[[125 111 119 129 124 145]
 [126 151 140 117 133 110]] out 124

[[124 121 134 133 128 137 117]
 [121 151 119 119 126 125 134]
 [126 153 124 147 132 121 123]] out 125

[[129 122 133 137 120]
 [135 124 128 119 131]
 [149 131 120 127 121]] out 119

[[156 143 114 125 133]
 [151 137 131 144 117]
 [139 111 113 109 116]] out 144

[[114 117 120 126]
 [124 111 126 141]
 [132 150 125 123]] out 126

[[128 138 110 142]
 [117 113 147 127]
 [148 102 145 138]] out 147

[[135 118 140 124 125 144 121]
 [127 129 128 128 128 126 128]
 [122 119 121 121 131 108 105]] out 126

[[152 143 135 140]
 [138 120 122 120]] out 135

[[118 118 153 114]
 [126 120 133 103]
 [131 117 152 119]] out 133

[[141 141 133 134 128 148]
 [109 101 124 100 132 111]] out 128
---
[[113 138 135 132 122 135]
 [107 126 144 132 106 116]
 [138 113 142 130 120 120]] Answer: 138

[[135 110 137 137 104 143 109]
 [130 126 124 124 118 148 141]
 [118 111 114 109 116 128 122]] Answer: 110

[[137 129 132 128 110 135]
 [137 150 148 112 134 120]
 [141 128 143 139 121 120]] Answer: 129

[[114 114 138 150 107]
 [148 146 138 141 107]
 [133 147 136 114 146]] Answer: 114

[[139 135 109 120 116 138]
 [109 116 134 122 132 117]
 [112 145 135 124 100 131]] Answer: 135

[[130 125 117 114 127 134 120]
 [151 137 137 133 138 131 108]
 [103 133 142 133 108 140 122]] Answer: 125

[[147 126 123 133]
 [125 140 150 128]
 [124 153 145 147]] Answer: 126

[[133 157 148 124 135 117 134]
 [118 124 126 126 122 130 133]
 [157 134 127 126 157 108 123]] Answer: 157

[[134 126 102 136]
 [127 122 131 121]
 [114 142 137 134]] Answer: 126
---
[133 150 142 145 154 103 146]: 133
[118 122 116 117 105 153]: 118
[139 122 103 130]: 139
[118 151 104 146 141 108 129]: 118
[146 140 133 150]: 146
[125 120 140 148 125 105]: 125
---
Input:
[[108 131 123 155 132 124]
 [131 138 135 123 129 113]
 [134 125 121 112 129 123]]
Output: 123

Input: [101 120 140 124 110]
Output: 110

Input:
[[134 157 155 141 130]
 [134 157 155 141 131]
 [152 153 148 135 115]]
Output: 115

Input: [127 146 125 114 140 154 114]
Output: 114

Input: [130 143 109 151 106]
Output: 106

Input: [136 107 119 129 105 146]
Output: 146

Input: [104 126 127 121 118]
Output: 118

Input:
[[114 133 142 141 128 142 130]
 [122 155 107 132 123 116 133]
 [135 120 137 131 118 131 115]]
Output: 115
---
[107 105 130 120 153] Answer: 120
[152 140 138 123 131] Answer: 138
[134 125 105 135 144] Answer: 134
[114 150 127 122 135] Answer: 127
[124 120 157 116 136] Answer: 124
[149 109 147 113 141] Answer: 141
[112 121 131 153 129] Answer: 129
[123 100 134 109 124] Answer: 123
[153 136 131 124 128] Answer: 131
---
[[140 120 144 119 118 123 117]
 [141 130 120 131 115 113 118]
 [135 132 136 137 130 155 131]]	135

[[129 128 129 124 127 128 127]
 [128 125 125 129 151 124 129]
 [130 130 128 128 131 131 130]]	130

[[114 122 148 124]
 [154 141 133 126]
 [122 136 115 122]]	122

[[120 117 139 110 151]
 [103 140 131 114 120]
 [113 126 136 117 125]]	113

[[139 127 137 127 129]
 [152 134 141 136 112]
 [135 130 128 132 157]]	135

[[127 127 124 130 130 129]
 [134 137 120 129 122 132]
 [145 153 109 130 110 140]]	145
---
array([[104, 115, 133, 122, 141, 119, 119],
       [107, 105, 121, 112, 132, 130, 120]]) yields 130

array([[129, 121, 137, 123, 126, 129],
       [121, 124, 127, 123, 125, 127],
       [136, 130, 129, 134, 104, 133]]) yields 125

array([[128, 125, 126, 121, 146, 128, 127],
       [132, 123, 126, 125, 157, 127, 132]]) yields 127

array([[137, 128, 133, 131, 128, 123],
       [129, 132, 128, 102, 129, 136]]) yields 129

array([[128, 152, 133, 133, 107],
       [117, 116, 119, 138, 132]]) yields 138

array([[128, 134, 129, 147, 129, 127],
       [126, 134, 130, 143, 128, 126],
       [125, 134, 130, 150, 128, 124]]) yields 128

array([[133, 124, 134, 139, 121],
       [124, 149, 132, 126, 129]]) yields 126

array([[144, 119, 111, 157, 120, 154],
       [105, 120, 123, 103, 120, 122]]) yields 120
---
108  140  122  143  117  123  145
137  122  122  151  114  128  117
132  121  132  123  118  155  117
→ 155

111  120  124  134
119  118  140  157
151  125  100  123
→ 100

140  135  118  122  110  102
112  120  144  147  142  146
125  117  134  132  139  141
→ 139

150  139  102  114  118  113  113
111  114  117  146  106  157  151
119  111  127  141  117  142  145
→ 142

156  131  132  126  126
132  126  140  135  128
143  133  124  129  136
→ 129

111  123  126  136
137  132  127  129
 99  122  125  136
→ 125

137  132  107  131  122  114  121
136  112  136  135  132  119  131
138   99  141  136  142  120  130
→ 120

142  116  118  129
152  145  132  104
115  141  132  125
→ 132
